Here are some points, one per row:
[-0.3   0.03 -0.31  1.68 -0.42  0.21  2.08 -0.61 -0.65 -1.59 -2.63 -0.24
 -0.25  1.39  0.08 -0.64  0.68  0.2  -1.14  0.37  2.62 -1.43 -3.61  1.15]
[ 1.09 -0.51 -0.94 -0.03  1.46  1.76  1.08  0.12  1.72  1.61  0.25  0.85
  0.98 -1.56 -1.55 -0.52 -0.82 -0.97 -0.14  0.27 -0.52  0.71 -0.29  0.71]
[ 0.35  0.81 -0.16 -0.23  0.1  -0.65 -0.92  0.13  0.09  0.93  0.41 -0.4
 -0.65  0.12  2.15  1.37 -0.66  0.25 -0.06 -1.3  -1.04  0.67 -0.24 -1.01]
[-0.44 -0.26  0.65  0.21 -0.32 -0.35  2.95  0.11  0.09 -0.61 -1.79  0.91
  0.57  1.64  0.6  -0.4   2.51  1.14 -0.67  1.77  1.53 -1.66 -3.53  1.13]
[-0.19 -0.29  1.53 -0.48  0.31 -0.31 -0.35  0.15  1.39  0.71  0.13  0.72
 -2.02 -0.41  0.41  0.65  0.02  2.04  0.27 -0.22  0.6   0.45  1.25 -0.67]
[ 0.78 -0.89 -0.03  0.56  1.39  1.71  0.27 -1.08 -0.87  1.55  0.71  1.44
  2.   -0.75  0.43 -0.09  0.51 -0.05  0.   -0.55 -0.21  1.18  0.21  1.42]
[ 0.97  1.03  1.57  1.19 -2.01 -2.04  1.54 -0.93  0.13 -0.5   0.96  0.01
 -1.21  1.44  0.42  0.99  0.4  -0.51  0.95 -0.81 -1.15 -3.23 -1.7   1.1 ]
[-1.25 -0.29  0.37  0.83 -0.58 -0.71  0.66  2.36  0.06  0.33  0.74 -1.04
  1.35 -0.18 -0.78  2.56  0.05  0.66 -2.04  1.02 -1.81 -1.98  0.44 -0.64]
[-0.57  1.2   2.09  0.26 -1.27 -0.55 -1.56  0.42 -0.71 -0.02  0.27 -0.73
  1.26  0.75 -1.08  0.53 -0.96  0.77 -1.91  1.38 -0.45 -0.98  1.21  1.64]
[ 1.46 -0.94 -0.69 -0.49  0.25  0.83 -0.33  0.13 -0.44  0.6   0.08 -2.3
  0.17 -2.57 -1.69 -0.75  1.73  0.92  0.73  0.04  0.12  1.03 -0.27  1.26]
[-0.49  1.1   0.37  0.19 -0.28 -0.06 -1.48  0.39  1.19  1.12 -0.34 -0.06
 -0.69 -0.08  0.42  0.49  0.14  0.85  1.54  1.42 -0.12  0.85 -0.2  -1.6 ]
[-0.41 -0.21 -0.72 -1.5  -0.73 -0.55 -0.77  0.68  0.71  1.07  0.63  1.16
  0.13  1.3   1.3   1.38  0.28 -0.54 -0.45 -1.19 -0.32  0.19  0.39 -0.47]
[-0.43  0.63  1.4   1.04 -2.62 -0.68  2.24 -0.91 -0.34 -2.37 -0.38 -0.74
 -0.36  1.19  1.52  1.55 -0.43 -1.94  0.99  0.22  0.21 -0.23 -1.19  1.51]
[-0.76 -0.21  1.08 -0.43  0.73 -0.23 -0.36  0.41 -0.29 -0.22  1.33  0.34
  0.07  0.27  0.68  0.15  0.24 -0.15  1.23 -0.62  1.07  0.63  0.39 -2.01]
[ 0.81 -1.33 -0.77  0.14  2.2   0.88  1.15  0.27  0.7   0.83  1.2  -0.46
  1.34 -0.46 -1.81 -0.79 -0.1  -1.    0.01 -1.   -1.22  1.09 -0.64  0.51]
[-0.94 -0.1  -0.46  0.96  0.5   0.9   0.21  2.78 -1.93 -1.42 -1.54 -0.39
  1.37 -0.48 -1.01 -2.26 -2.35  1.47 -3.67  0.07 -0.34 -1.12 -2.32 -0.28]
[-0.07 -0.82 -0.72 -0.92 -0.53 -0.97 -0.18  0.16  0.83  0.13  1.33 -0.32
 -1.4   0.44  0.2  -0.75 -0.44  0.02 -0.34  0.61  0.78  0.87  0.77 -0.98]
[ 1.63 -1.29 -0.35  0.69  1.28  1.68  0.33 -1.04  0.27  0.75  0.27  0.44
  1.47  0.39 -0.78  0.    0.15  0.87  0.38 -0.03  0.88  2.49  0.22  1.37]
[-0.16 -0.72  2.32  1.49  0.33 -0.33  0.63  1.57 -0.83 -0.31  0.68 -1.
  0.76 -0.23 -0.71  0.3  -2.   -0.01 -1.95  0.19 -0.6  -1.71  1.03 -1.29]
[-0.33 -0.43 -1.68 -0.77 -0.78 -0.45  0.35  0.66 -0.41  1.53 -0.27 -0.43
 -0.74  1.24 -0.23  0.37  0.78  0.26  0.49  0.55  0.52 -0.11  1.98 -1.28]
[-0.57  0.76  0.03 -0.2   0.7   0.75 -1.19  0.33 -1.14 -0.39  0.67  0.31
 -1.3   0.93  0.42 -0.32  0.34  0.05  0.76  0.45  0.28  0.11  1.55 -0.88]
[-0.74  1.27 -1.59 -0.83  1.41  1.1   1.18  1.09  1.19  0.59 -0.6   0.1
  0.41  0.65 -0.05 -2.32  0.19  0.41 -3.05 -1.54  0.63  0.9  -1.56 -0.92]
[-0.4   0.62  0.29 -1.62 -0.22 -2.1  -2.5  -2.01 -0.44 -0.19  0.81  1.28
 -0.22 -0.12 -0.58 -1.01  0.12 -1.09 -0.56 -0.49 -0.29 -1.23  0.26 -0.96]
[ 1.11 -1.01 -0.51 -0.11  1.36  1.43 -0.42 -2.02 -1.74 -0.1  -0.52  0.78
  1.47 -0.89 -1.4   0.46  0.06  0.19  0.56  0.03  0.53  0.71  0.51  1.19]
[-1.8  -0.03 -0.63 -0.47 -0.42  0.14 -0.04  0.14  0.29  0.11  0.95  1.01
 -0.36  0.62  0.44 -0.77 -1.45  0.57  1.3   1.04  0.73  0.93  1.   -0.44]
[-1.68 -0.08 -0.61 -0.37 -0.64  0.5   0.07  0.79  1.38  0.46  0.47 -0.6
 -1.35 -1.41 -0.1   0.17 -0.45  0.98  1.24  0.68  0.69  0.16  0.49 -1.49]
[ 0.72 -1.61 -1.24 -1.11  0.05  1.42  0.08 -0.24  0.19 -0.23  0.48  0.58
  1.4  -1.39  0.27 -0.24  0.61  0.69  0.16 -1.15 -0.93  0.38  0.03  1.96]
[ 1.33 -1.44 -0.34 -1.21  2.22  1.55  0.11 -1.52 -0.48 -0.78 -0.03 -1.05
  1.23 -0.14  0.05  0.28  0.12  1.1   0.39  0.23 -1.37  0.42 -0.61  0.46]
[-2.25 -0.84 -0.89 -0.07  0.47 -0.33 -1.81 -0.26  0.46 -0.47  0.17  0.91
 -0.16 -0.69  0.62  0.44  0.3  -1.39  0.18  1.14  0.21 -0.52  0.06 -1.19]
[ 1.18 -0.66 -0.57  0.36 -0.55  0.16  2.13 -2.26 -0.12  0.38 -0.31  0.23
 -3.7  -1.86 -1.94 -0.99  1.2  -1.23  2.62 -1.14 -1.02 -0.01 -2.79  2.36]
[-0.69 -0.35 -0.03 -1.15  0.24 -0.83 -0.5   0.18  0.73 -0.27 -1.22 -0.76
 -2.29 -1.19 -0.66 -0.18 -1.49 -1.29 -0.74 -0.38  0.58  0.42  1.4  -0.39]
[-0.7  -0.89 -0.31  0.27 -0.37  0.18 -1.63 -0.05  0.12 -0.02 -0.12 -0.61
 -1.23  0.79  0.61 -1.25 -1.25 -1.53 -0.81 -1.66 -0.14  0.08  0.26 -1.28]
[ 1.08  1.44  1.79  2.65  0.44 -1.22 -1.95  1.35 -0.35 -0.66  0.35  0.14
  0.88  0.19 -0.84  1.34 -1.09  0.79 -1.49  1.1   0.88  0.33  1.03  0.94]
[-0.99 -0.31 -0.36 -1.41 -1.65 -1.15 -0.74 -0.46 -0.99  0.64 -0.9  -0.59
 -1.04  0.03  0.    0.19 -0.31  0.2  -0.02 -0.53  0.11  1.34  1.26 -0.32]
[ 1.62  1.89  0.85  1.73  0.11  0.05  2.84  0.59 -0.86 -0.35 -1.88  0.59
 -0.57  1.04  1.16 -0.87  1.25  0.89 -1.06  0.07  1.43 -1.5  -2.7   1.72]
[ 0.92 -1.13 -0.76 -0.95  0.35  2.06 -0.45 -0.62 -0.4   1.01 -1.79  0.26
  2.18 -1.07 -1.19  0.32 -0.24  0.05  1.78 -0.3   0.07  0.   -0.59 -0.06]
[ 1.73  0.6  -0.45 -0.79  0.64  2.24 -0.49 -0.65 -0.2  -0.56 -0.72  0.43
  0.55 -1.22 -2.06 -0.39 -0.16 -0.16  0.15 -0.51 -1.9   0.91 -0.58  0.45]
[-0.31  0.94 -0.32 -0.37 -0.05 -0.71 -1.66 -0.17  1.17 -0.19 -0.08  0.13
  0.61 -0.24  1.44  0.17  0.66  0.77  0.74 -1.94 -0.95 -1.1   0.24 -1.34]
[ 0.74  1.56  0.23 -1.6  -0.04 -1.54 -0.28 -0.82  0.6  -0.86 -0.81 -1.88
 -0.39 -0.97  0.56 -0.83 -0.16 -0.29  0.23  0.42  0.92  1.    2.26 -0.34]
[-1.64 -0.85 -0.78 -0.23 -0.62 -1.03 -0.96 -0.12  0.61  0.83  1.85  0.13
  0.19  0.21  0.48  0.02  0.92  0.89  1.05  0.64  0.39 -0.03 -0.33 -1.34]
[-0.07  0.86 -0.85  0.63  1.49  0.34 -0.62  0.53 -0.57 -1.8  -0.63 -0.96
 -1.26  0.19  1.3   1.05  1.03  0.17  0.22 -0.39 -0.43  0.71  1.9  -1.02]
[ 1.01 -0.16 -0.95 -1.02  1.24  2.   -0.16  0.05  0.37  1.06  0.52 -0.57
  1.26 -0.67 -0.41 -0.09  0.94 -0.39 -0.25 -0.72 -0.43 -0.14  0.04  2.25]
[ 1.37 -0.03  0.46  0.42 -2.79 -2.59 -1.46  0.98 -0.66 -0.18  1.25  0.91
  2.11  0.06 -0.65 -0.43 -1.28  0.41 -1.31  1.49  0.79 -0.35  0.89  0.42]
[-0.98  0.71  0.69 -0.51 -0.31  1.55  0.04  0.08  1.82  1.01  0.85  0.93
 -0.3   0.4   0.95 -0.28 -0.68 -0.89 -0.39 -0.59 -0.07 -0.3   1.08 -1.16]
[ 0.23 -0.69  1.2   1.99 -2.47 -1.3   1.36 -1.08 -0.79 -1.71 -1.32 -0.8
 -0.8   1.74  1.46  1.35  1.59 -2.13  0.2   0.06 -1.   -1.05 -0.52  0.87]
[ 0.07  0.11 -1.7  -1.85 -0.48 -1.24 -0.7   1.08  0.06 -0.62  0.34  0.73
 -0.3   1.08  0.36  0.26 -0.38  0.2   1.12  0.28  0.32  0.79  0.81 -0.44]
[-1.61  1.19  0.46  0.54  0.76 -0.92 -0.67 -2.11 -1.18  0.34  0.07  0.22
  0.37  0.01  0.52 -0.02 -0.37 -0.37  0.44  0.19 -0.47  0.77  0.81 -1.72]
[ 0.57  1.62  2.35  2.9   0.1  -0.62  2.87  1.44  0.24 -1.2   0.17  0.37
 -1.53  0.48  0.65 -0.21  0.26 -1.88  2.31  1.3  -0.14 -1.43 -0.13  1.08]
Along one direction, these points spread out more than along any other. Take the direction at right angles to it along which they spread out most. Go by this last direction. How far along it is each point below, from 0 to 99? 50 is the average, and the first point above lies past it. One standard deviation of the points above along it is 16.
[ 1.62  1.89  0.85  1.73  0.11  0.05  2.84  0.59 -0.86 -0.35 -1.88  0.59
 -0.57  1.04  1.16 -0.87  1.25  0.89 -1.06  0.07  1.43 -1.5  -2.7   1.72] 63
[-0.07 -0.82 -0.72 -0.92 -0.53 -0.97 -0.18  0.16  0.83  0.13  1.33 -0.32
 -1.4   0.44  0.2  -0.75 -0.44  0.02 -0.34  0.61  0.78  0.87  0.77 -0.98] 38
[ 1.73  0.6  -0.45 -0.79  0.64  2.24 -0.49 -0.65 -0.2  -0.56 -0.72  0.43
  0.55 -1.22 -2.06 -0.39 -0.16 -0.16  0.15 -0.51 -1.9   0.91 -0.58  0.45] 75
[-0.49  1.1   0.37  0.19 -0.28 -0.06 -1.48  0.39  1.19  1.12 -0.34 -0.06
 -0.69 -0.08  0.42  0.49  0.14  0.85  1.54  1.42 -0.12  0.85 -0.2  -1.6 ] 38
[ 0.78 -0.89 -0.03  0.56  1.39  1.71  0.27 -1.08 -0.87  1.55  0.71  1.44
  2.   -0.75  0.43 -0.09  0.51 -0.05  0.   -0.55 -0.21  1.18  0.21  1.42] 74
[-1.8  -0.03 -0.63 -0.47 -0.42  0.14 -0.04  0.14  0.29  0.11  0.95  1.01
 -0.36  0.62  0.44 -0.77 -1.45  0.57  1.3   1.04  0.73  0.93  1.   -0.44] 39
[-0.41 -0.21 -0.72 -1.5  -0.73 -0.55 -0.77  0.68  0.71  1.07  0.63  1.16
  0.13  1.3   1.3   1.38  0.28 -0.54 -0.45 -1.19 -0.32  0.19  0.39 -0.47] 38
[ 0.57  1.62  2.35  2.9   0.1  -0.62  2.87  1.44  0.24 -1.2   0.17  0.37
 -1.53  0.48  0.65 -0.21  0.26 -1.88  2.31  1.3  -0.14 -1.43 -0.13  1.08] 42
[ 1.37 -0.03  0.46  0.42 -2.79 -2.59 -1.46  0.98 -0.66 -0.18  1.25  0.91
  2.11  0.06 -0.65 -0.43 -1.28  0.41 -1.31  1.49  0.79 -0.35  0.89  0.42] 34
[-0.3   0.03 -0.31  1.68 -0.42  0.21  2.08 -0.61 -0.65 -1.59 -2.63 -0.24
 -0.25  1.39  0.08 -0.64  0.68  0.2  -1.14  0.37  2.62 -1.43 -3.61  1.15] 63
[-0.74  1.27 -1.59 -0.83  1.41  1.1   1.18  1.09  1.19  0.59 -0.6   0.1
  0.41  0.65 -0.05 -2.32  0.19  0.41 -3.05 -1.54  0.63  0.9  -1.56 -0.92] 63
[-0.57  1.2   2.09  0.26 -1.27 -0.55 -1.56  0.42 -0.71 -0.02  0.27 -0.73
  1.26  0.75 -1.08  0.53 -0.96  0.77 -1.91  1.38 -0.45 -0.98  1.21  1.64] 37
[ 0.74  1.56  0.23 -1.6  -0.04 -1.54 -0.28 -0.82  0.6  -0.86 -0.81 -1.88
 -0.39 -0.97  0.56 -0.83 -0.16 -0.29  0.23  0.42  0.92  1.    2.26 -0.34] 39
